One turn sends every row of this set to another row. A few are shown first. Where does it send the rows asked after them?
tomin: [0, 0, 18, 1, -9, 3, -2, -14, -16, -8, 8, -1]
Dula: [-2, -15, 4, 6, -10, -5, 18, 10, -10, -16, -10, 12]
Kaz: [-9, 3, -8, -8, -26, -11, 15, 2, 4, 2, -13, -8]
kaze: [1, -4, 6, 4, -20, -1, 19, 5, 0, -18, -15, 20]
Kof: [-12, 4, -10, 2, -26, -10, 15, 19, -4, -7, -3, 3]
mevi: [-1, 7, 12, 2, -14, 0, 11, 5, 1, -24, -9, 20]
nuf: [12, 0, -4, -23, -23, 11, 6, 6, -12, -14, -2, 1]
pevu: [7, -5, 19, -9, -9, 8, 6, -9, -14, -4, 10, -1]
fes: [-12, -1, 17, -15, -12, -5, 0, 6, -5, -1, 13, 2]
puza: [-2, -2, 6, -6, -40, 4, 14, -11, -16, -4, 7, -4]
Povup: [1, 9, -7, 7, -10, 4, 13, 12, -1, 0, 6, -8]
Nofek: [4, -4, 5, -10, -31, -7, 10, -11, -27, -8, -1, -10]
dodog: [-11, 0, -7, -3, -25, -7, 20, 16, 2, -2, -11, -3]
tafid: [5, 1, -3, -17, -26, -7, 10, -4, -25, 2, -6, -13]
komag: [1, 3, 23, 6, -7, -4, -1, -11, -8, -11, -4, -1]
rures: [8, 2, -7, -15, -17, -8, 10, 5, -22, -4, -5, -18]
zuf: [5, 15, 5, -4, -17, -11, 17, 11, -21, -13, 1, 19]
Valab: [-1, 12, 14, -5, -18, 1, 6, 3, 3, -14, -2, 23]
kupe: [-1, 11, 16, 1, -17, -8, -13, -1, -10, -15, -7, -1]
Mosik: [1, 8, -3, -15, -14, -8, 23, -5, 4, 1, -14, -5]

Mosik turns into puza
mevi turns into dodog
zuf turns into Povup
Now find these:
rures turns into pevu
Kaz turns into Nofek

